rotation steps, each row followed by its count of steps
The counts run from 0 to 541.
[ 64 107 113 125 113 126 152  96 129  99 125 119 132 134 141 147 142 168
 152 119 133  86 172 114 120 142 187  94 159 133 137 175 164 137 127  87]	533
[130 138 145 154 141 170 159 137 139 149 102 143 149 111 134 143 132 129
 188 106 120  93 168  67  75 173 128 110 122 173 126 132 128 145 108 132]	59
[117 133 151 115 112 132 151 112 125  66 125 120 127  94 145 112 124 130
 184  65 111 105 184 130 118 156 103 119 118 168  85 159 147 122 102 119]	97
[138 161 156 136 206 127 111 126 124 139 162 177 150 150 152 132 131 155
 100 124 139  88 158 142  89 153 129  80 115 146 117 170  99 136 125 112]	63
[100 126 104 132 172 121 139  92 141  99 149 136  99 178 171 113 104 158
 137 106 140  98 147 190 117 137 152  93 128 119 182 144 150 132 117 123]	476
[172 161 147 173 163 124 152 107  94 114 126 134 151 106 142 116 138 135
 140 103 139  86 168 118 109 121 109 103  75 201 117 127 110 128 129 105]	351
[151 104 145 141 152  72 130  97 145 152 137 136 141  89 161 113 120 104
 134  66 103 158 144 130  87 139 125 110 135 101 101 125 149  99 122 188]	518
[ 76  77 131 113 133  94 115 115 167 121 142 147 115 148 141 118 109 118
 157  76  78 112 136 106 103 139 159 108 167 112 100 130 169 133 101 133]	245
[116  93 134 136 130  91 143  73 171 108 161 100  91 145 148  88  87 112
 161 105 119 109 146 161 126 135 158 121 136 141 142 155 131 102 100 164]	105
[105 119  98 163 137 107 141 112 127 125 107 103 167  87 156 104  96 187
 146  96 134 116 175 144 132 154 102  98  92 166 110 105 128 146 149 146]	289
[ 62 106 117 113 114 124 138  90 130 115 103 112 139 120 133 138 129 193
 157 108 121  92 156 126 136 128 205 110 147 144  99 154 135 141 120 102]	532
[141 136 119 125 146 157 169  97 129 150 132 153 113 132 139 146 146 166
 159  86 122  93 121  97  86 117 178 114 173 176 113 128 168 131 120 115]	341
[108 114 149 113 149 131 127 107 124  87 133 192  99 155 155 119 156 109
 135  53 119 109 149 131  77 134 131 100 120 134 141 156 161 145 103 100]	32
[125 111 149 146 137  88 175 138 140 129 108  92 151  66 131 104 146 117
 153 105  97 172 191 136 120 150 117 106  98 141 121 131 135  91 121 135]	77
[143 139 126 155 191 109 146 125 146 177 153 139 125 136 132  99 172  95
 110  87 132 112 163  94 100 144 112  78 168 131 143  91 150 107 136 158]	425
[ 81 117  98 116 192 135 163 119 122 141 126  89 114 135 116 153 143 163
 127 108  87 113 119 150 101 109 179 136 169 141  89 122 155 118  96  80]	400
[110 140 125 143 140 119 103 127 164 133 107 160 163 116 151 100 115 154
 154 111 116 106 180 104 125 159 126  62  74 169 160 151 130 159 137 123]	505
[133 114 135 139 168 101 196 134 144 121 111  79 118 125 102 101 140  85
 164 121  91 113 165 116 125 107 138 119 141 181 128  99 147  92 109  99]	330
[167 147 137 141 167 105 122  89 167 130 159 131 119 160 136  64 123  92
 146 112 136  91 157 129 146 112 137  90 136 163 160 134 153 100 119 137]	42
[100 120 143 145 153  83 149 105 181 160 151 131 110 139 144  91 148 137
  98 121 103 146 166 169 113 123 131  74  92 149 172 150 100 119 144 139]	356
[158 106 137 140 174  89 147 101 130 164 127 115 154  93 156 111 120 129
 141  72 117 136 151 138 104 136 138 129 178 109  82  96 141  97 128 193]	519
[104 128 140 110 180 124 130 119 125 113 124 121 165 119 143 108 127 181
 127 101 123  89 173 156 141 154 135  90 175 143  58 140 110 141 152 103]	157
[118 125 144 115 166 116 104 118 125 124 134 134 178 122 148 113 105 158
 138  83 117  88 168 126 129 160 115  92 165 137  43 140 124 141 132 129]	156
[125 155 138 127 192 125  95 106 137 164  92 127 138 120 104  93 152  84
 141  88 118  80 128 101 120 101 168 135 123 159 127 108 118 134  77 123]	333
[126 147 138 103 188 149 145 130 138 116 155 168  97 173 133 119 138 119
 143  64 113  75 153 121 109 156 100 100 186 147 119 129 153 118 125 117]	406
[112 147 121 164 179 100 166 117 135 167 111  75 153  91 116 108 160 154
 110 140 126 129 176 138 136 119 141  99 104 171 133 116 112  95 139 114]	139
[124 138 135 137 174 113 167 125 166 121 136 102 117 131 137 100  97 149
 142 139  87 125 174 184 130 134 118 101  86 202 151 136  94 118 133 110]	197
[152 121 122 158 176  98 151  88  87 122 115  97 129 113 147 130 129 101
 140  87 128 121 130 143  87  83 168 144 101 140 127 115 149 108  73 107]	109
[155 140 149 135 160  99 152 107 145 170  89 121 168  95 121  92 173 108
 137 112 142 104 167  95 134 123 170  94 165 131 115 120 140  92 129 153]	80
[124 104 125 147 166 105 148 116 108 169 105 110 170  97 140 165 117 163
 143 109 107 135 131 123  63 140 167 142 120  98  74 131 130 126  94 145]	148
[107 132 138 129 150 122 112 147 157 121  94 167 176 130 151 119 118 138
 152 108 128 110 185 117  99 173 125  73  90 138 146 148 119 169 125 103]	1
[121  63 154 110 130  99 174 122 157 131 109 123 138 134 146 136 134 146
 154 111  99 110 157 119  94 128 177 114 194 125  89 143 111 120 126 132]	87
[128 134 128 150 173 137 143  96 106 187 105 123 133 105 112 139 153 149
 137  95 127 103 128 106  71 109 184 140 115 163 114 121 104 130  80 148]	492
[154 148 122 125 177 135 162 134 118 135 131 128 165 112 149 145 117 190
 140 118 113  98 152 115 109 139 132  90 155 177  82 118 165 129 158 106]	501
[150  91 147 131 139  93 182  72 152 110 150 107  83 152 154  88 109 120
 161 100 121 118 143 167 120 115 148 125 158 139 135 134 125  95 120 156]	106
[ 87  96 131 149 160  83 152 108 148 135 118  87 137 153 117 102 136  98
 145 144 125  92 169 126 136 117 191  96 137 111 171 137 130 114  98 114]	393
[ 93 131 124 122 146 154 105 122 185 158 140 162 112 143 137 128 122 151
 154 112  91 101 139 106  93 164 171 100 114 159 165 170 124 146  98 139]	123
